Rotation paths and how fast each direction turns (degrees a step):
Each turn is a multiple of 5 degrees from 10 to 175, or 0.
Each row of a path follows its step; steps can be skipped.

step 0: [ -4.9   7.7  28.3 -36.5  -7.0  17.8  -0.5  11.4  -4.6  -0.4   0.4  25.9
  10.2  63.3   8.3 -28.8 -24.9  41.7  -6.6  21.4 -39.7  11.6 -19.7  14.6
 -25.0  14.4 -32.4 -43.9   9.4  37.1  17.5   5.1  -9.2 -10.1  41.3  38.8
 -15.2  17.2 -42.9  -9.5  -9.8  -0.1   0.7   0.7 -13.6 -23.3 -38.7 -14.1
 -27.0  23.2 -21.5 -30.4  -3.1  25.3  -3.9 -20.5   6.6 -17.8  25.2 -30.4
 -14.7  19.2  21.6 -37.8 -18.5  19.2  12.2  33.8 -18.7 -12.4  15.5 -16.5
  33.1  -6.5]
step 2: [-21.2  10.9  19.3  -3.3  -7.6 -25.8   8.7  -1.8  -8.3 -15.2 -27.3  -0.7
   1.6  -6.5 -17.4  12.3  -3.2  18.6 -22.1   6.0  -2.3 -15.6  35.0  16.2
 -26.0 -11.3  26.4 -14.3 -36.3  16.4 -30.3  42.2  -5.3 -70.1  -0.6   6.4
  -1.2 -20.5  -9.1  -6.2   3.0  18.3  26.6  -9.1 -40.0 -39.0 -54.2   0.8
 -17.3   5.5 -12.4 -32.9  13.8   8.8  25.4  14.8   2.3 -18.5  30.6 -37.7
  11.6  13.4  25.6  30.6  24.6  53.8 -14.2  33.0  -1.7 -16.2 -11.0 -47.5
  20.6  11.4]
step 3: [ 27.2  17.0   5.4   7.0  19.1 -12.4 -12.6  -3.0   1.9  28.9 -21.8  34.2
   0.4  13.5 -48.4  45.7 -21.8  23.2 -13.5  20.6   4.6 -12.6  -5.1 -39.1
 -29.4   3.0 -13.2  -7.8   6.3  30.4 -18.7  36.6 -15.3  -5.6  -4.8 -19.8
  25.2   2.1 -29.1 -31.9   1.9 -37.6   4.6  21.9  19.8   9.8 -25.8 -19.3
  12.7  24.7  18.9  16.6  -6.6 -25.3 -13.3   6.4   0.4  38.7  -8.0  24.9
 -44.5   5.8  29.2 -11.6  -5.8 -12.0  24.0  41.4   8.4  22.4 -20.6 -59.5
  52.8  -5.5]
step 5: [-29.5  14.2   7.4 -51.2  35.6  11.3  -2.7 -11.6 -21.7 -19.9   2.9  35.5
  32.1  20.5 -15.5   0.4 -15.7  12.8 -22.6 -15.6 -11.1   4.3 -20.6  11.0
   0.9  10.6 -16.5 -46.4 -15.1  36.2 -11.0  49.8  23.9 -31.2  46.3   0.2
  -9.4  32.1 -20.1  -2.0  -0.3  -7.9  22.1 -24.3 -15.6  25.0  12.5 -40.5
   2.9 -10.1   5.6  -7.8 -23.8 -24.0   9.7   9.0  -8.0  -5.0 -15.4  22.6
 -11.1  46.0  13.4 -16.8  46.4  -4.9   5.2  13.2 -35.8  32.1   5.9 -28.4
  16.5 -50.2]
step 7: [  4.4  28.2  44.4 -27.4 -19.9  17.9  11.4   4.9  -4.7  -8.6  16.0  34.7
  -3.9   8.8 -40.8  -2.9 -13.2  26.5 -29.9  33.9  42.7 -32.9  15.6 -34.2
 -44.2 -12.4  11.1  29.9 -33.3  47.4   8.1  14.5 -14.7 -75.3  12.8 -26.9
 -15.6 -14.4 -15.5  -4.5  20.3  -5.0  20.5 -11.3 -26.2   7.8 -24.2  -9.1
   7.7 -13.5 -22.9  13.3  -2.6 -34.6 -32.6   0.0 -26.7   3.8  -0.1 -11.9
 -11.5  -7.7   6.3 -40.4   5.8  10.0   6.6  14.2 -19.2  10.7 -27.5 -17.3
  28.5  -2.6]
step 9: [-21.3   2.3  -5.8  -1.0  30.0  11.5   9.0  11.4 -43.5  -7.8  14.5  40.1
 -11.7  28.2 -24.5  -4.7 -11.9  13.9   4.6 -10.5  -6.1  45.1 -20.9  11.4
 -20.8 -28.7 -21.9  18.1 -34.5  18.7  10.5   5.5  30.4 -26.5  -3.4  13.2
 -14.2  -6.7 -32.9  -1.2  -2.0   6.7  10.8   4.7 -30.5  -2.6 -17.4   3.8
  -0.9  36.7  -7.8 -26.9 -42.4  23.2 -32.7  27.0 -31.1  -4.8  -8.3  25.0
  11.6  31.2 -12.6 -43.0  29.9   9.3  27.7  47.8 -22.5 -52.3 -11.1 -43.9
   8.3 -34.1]
step 11: [  8.3  22.6  43.0   4.5  41.6  46.1  44.7 -15.7  -3.7 -38.2   4.1  72.0
  30.3   1.3 -22.2  25.6 -21.1  29.9 -20.3  26.6  -6.1  12.3 -12.0  11.8
  -4.0  -5.0  19.2  17.2 -22.5  -1.9 -31.4  -3.8   2.9 -41.9   6.5  -5.7
  14.9 -11.8  -5.0  -1.3  32.8  -1.1  19.8  -8.5 -14.1  35.5 -35.8  -6.5
 -39.5  16.6  -7.7 -18.1  -7.8  -0.6 -12.8  11.4  18.8   6.4  21.2 -28.3
  30.0  -1.6  15.2  12.1  -3.1   3.4  -7.4  16.1 -31.0 -24.3 -40.8  -5.7
  -6.7  39.3]
step 13: [ -9.5  -2.5  -1.2   8.8  -2.5   2.3  -6.5   0.5 -15.6  30.8  18.8  51.2
  -9.9 -11.2 -38.6   7.1  17.2  38.6 -41.3 -20.6  24.0  27.4 -15.1  23.4
 -20.3  43.5   7.3  18.9 -38.7   5.0 -14.3 -15.2 -15.5  -3.0   3.0  -8.7
   1.0   6.7 -16.1 -17.6 -19.6 -10.3  17.0   0.5 -14.8  25.4 -25.0 -35.7
 -17.3  20.8  24.0 -14.5   9.6  34.6   8.8  15.0 -20.8 -38.2  24.8 -34.2
  15.7   5.5  -4.9 -27.0   6.8 -62.4  18.8  42.4  -0.2 -38.5  18.1 -52.6
  -4.6  -1.0]
step 16: [  3.1   1.3  25.7   1.5 -10.2  25.8   3.6 -16.0   6.5 -12.7  -2.7  43.0
  17.5   3.2 -44.9  -5.1 -39.8  38.9  13.8  34.9 -28.0 -30.3 -40.6 -28.8
  18.6  -7.4   5.8   6.5  -0.3  36.4   8.8  -2.2 -22.5 -65.2  18.4 -19.9
  -6.3  51.5 -39.5  -7.2 -13.2  29.1   2.4  12.0 -25.3  17.6  14.4   5.5
 -32.4  27.3 -24.9  -6.3  -4.4  20.7  -4.2  20.8 -38.8   6.5   9.4  -7.7
  13.8  22.4  24.6  -0.1 -50.3 -24.4  -6.4  20.3  19.1 -12.9 -12.7  13.8
  11.5 -13.5]
[  4.6   0.8   4.9  -2.7 -10.1   3.2  -1.8  -4.0   3.1  -7.2  -1.8  -7.6
   1.5   0.9 -12.3   0.5  -1.1  -5.9   6.2   2.9  -6.9  -2.6  -3.7   0.1
 -11.6   9.6   4.2  -9.7   7.9  -7.5   6.2  -1.1   4.2   3.4  -7.5  -7.1
  -3.2  -0.3  -1.9   9.9  -8.4  -7.1  -5.2   0.8  -9.4   5.8   3.7  -6.9
   7.6  -1.7   4.1   4.4  -1.5  -6.0  -2.6  -4.2  11.1   0.4   3.4   7.8
  -8.7   0.1  -3.6  -1.8   3.0  -1.5  -5.1   0.6  -9.4   9.5   4.7  -9.8
   6.7  -5.2]  155
[  9.2   2.0   4.0   1.3  14.5  -1.0  -4.3  -2.4   7.2  10.7  -8.8   8.9
   0.9   1.0   0.0  -3.5   1.6  -0.8   7.8  -3.4  -1.0  -3.4  -9.6  -4.7
   5.7   9.5   8.7  -0.6  14.3  -1.2   0.7  -2.0  -3.1  -3.1   2.5   3.7
   3.8   2.7   3.8  -9.0   1.7  -0.4 -13.7   4.3  -0.4   6.9   3.6   9.2
  -0.5  -1.8  -1.8  -2.4 -12.6  -7.5  -4.7  -2.4   0.7  -2.8  10.0  -5.4
   0.8   8.0  -3.9   1.7   5.7  -2.0  -0.7   8.1   2.9  -4.7  -1.3  -6.6
  -7.9   5.1]  140
[  1.6  -3.5   2.5   4.9   4.0  -9.7  -4.3  -4.4   2.9   8.1   0.8   4.6
   3.4   0.5   5.1  -0.1   2.9  -8.1  -4.1   3.6   4.8  -3.0  -7.4  -4.8
  -2.2  -8.6   3.3   1.1  -9.3  10.4  -5.1  -4.1  11.6   4.3   1.1  -9.6
  -3.3   0.5   8.6   1.6   3.4  -8.3 -10.2   5.1  -9.5   1.6  -8.5   1.3
   0.9  -1.6  -4.9  -6.9  -3.7   0.7   7.3  -8.0  -1.7  -4.4  -3.9   9.7
  -0.3  -4.8  10.2  -7.7   6.6   2.4  -1.3  -8.5 -14.4  -0.1  -8.1   2.3
  -1.6  -6.2]  20
[  8.1  -3.4  -4.1  -3.9   7.4  -5.3 -10.6   0.4  -0.8   3.7  -0.5 -10.6
   8.5  -4.4   5.7  10.1  -3.6  11.4  -1.4   0.1  -5.0   5.6   4.7  -8.0
  -4.9   3.0  -6.2   3.3   0.3   5.2   0.2  -3.9  -0.4   4.9  -2.7  -8.5
   6.1   5.6  -1.4   0.8   0.6   2.1  -0.4  -2.4   5.7   5.2  14.4  -2.2
   0.1  -7.7  15.1   2.6  -2.9   0.9  13.2  -5.4  -6.2  -3.9  -5.0   3.1
   1.2  -5.0  -8.5  -2.5   3.2   7.7  -2.6   0.0   3.5   4.1  -7.5  -3.4
   3.9  11.4]  160
[  4.2  -5.4  -0.5  -7.6 -10.1   5.8   0.2   0.5   6.4  -2.6   0.8   3.8
  -4.1  -3.0  -1.2   3.8  -3.6   0.6   9.6   9.7   1.6  -6.6  -9.0  -6.3
  -5.9  -5.1   7.9   7.5  -2.5   4.7  -2.7   7.9  -3.2   5.7  -2.0  -0.8
  -5.0  -5.1  -1.1  -6.9   1.7  -2.6  -0.4   6.0   8.4   9.2  -1.7   1.4
   2.0  -9.0  -8.7   5.4   3.7   5.8  -4.0  -1.4   1.3   0.9   1.6   1.6
   0.1  -2.1   8.3  11.2  -8.1  -1.2  -2.3   7.2   3.3   1.3 -15.3   3.9
  12.9  13.6]  85
[  1.0  -9.3  -0.6  -8.4   3.2   1.5   1.5  -0.2   4.3  -5.4  -7.7   1.0
   6.6  -2.3   3.1   5.8  -2.7  -4.5   1.7  -9.0  -2.6   4.2  -6.9  11.2
   0.5  -2.2  -2.0  -8.3   1.7   6.0 -15.3  -2.0  -9.9 -10.4  -2.9  -5.1
  -3.7  -9.9  -1.6   2.6   3.2  10.1  -5.9  -7.4   3.0   1.4  -2.6  -2.2
   9.1  -3.6  -4.1   1.5   3.5  -3.6   3.4   1.2  -9.9   7.1   5.7  -4.2
   7.2 -15.4  -1.9   7.3   4.2  -8.3  -4.7  -2.3  -7.1   4.3   1.8  -3.3
  -2.7  -4.3]  120
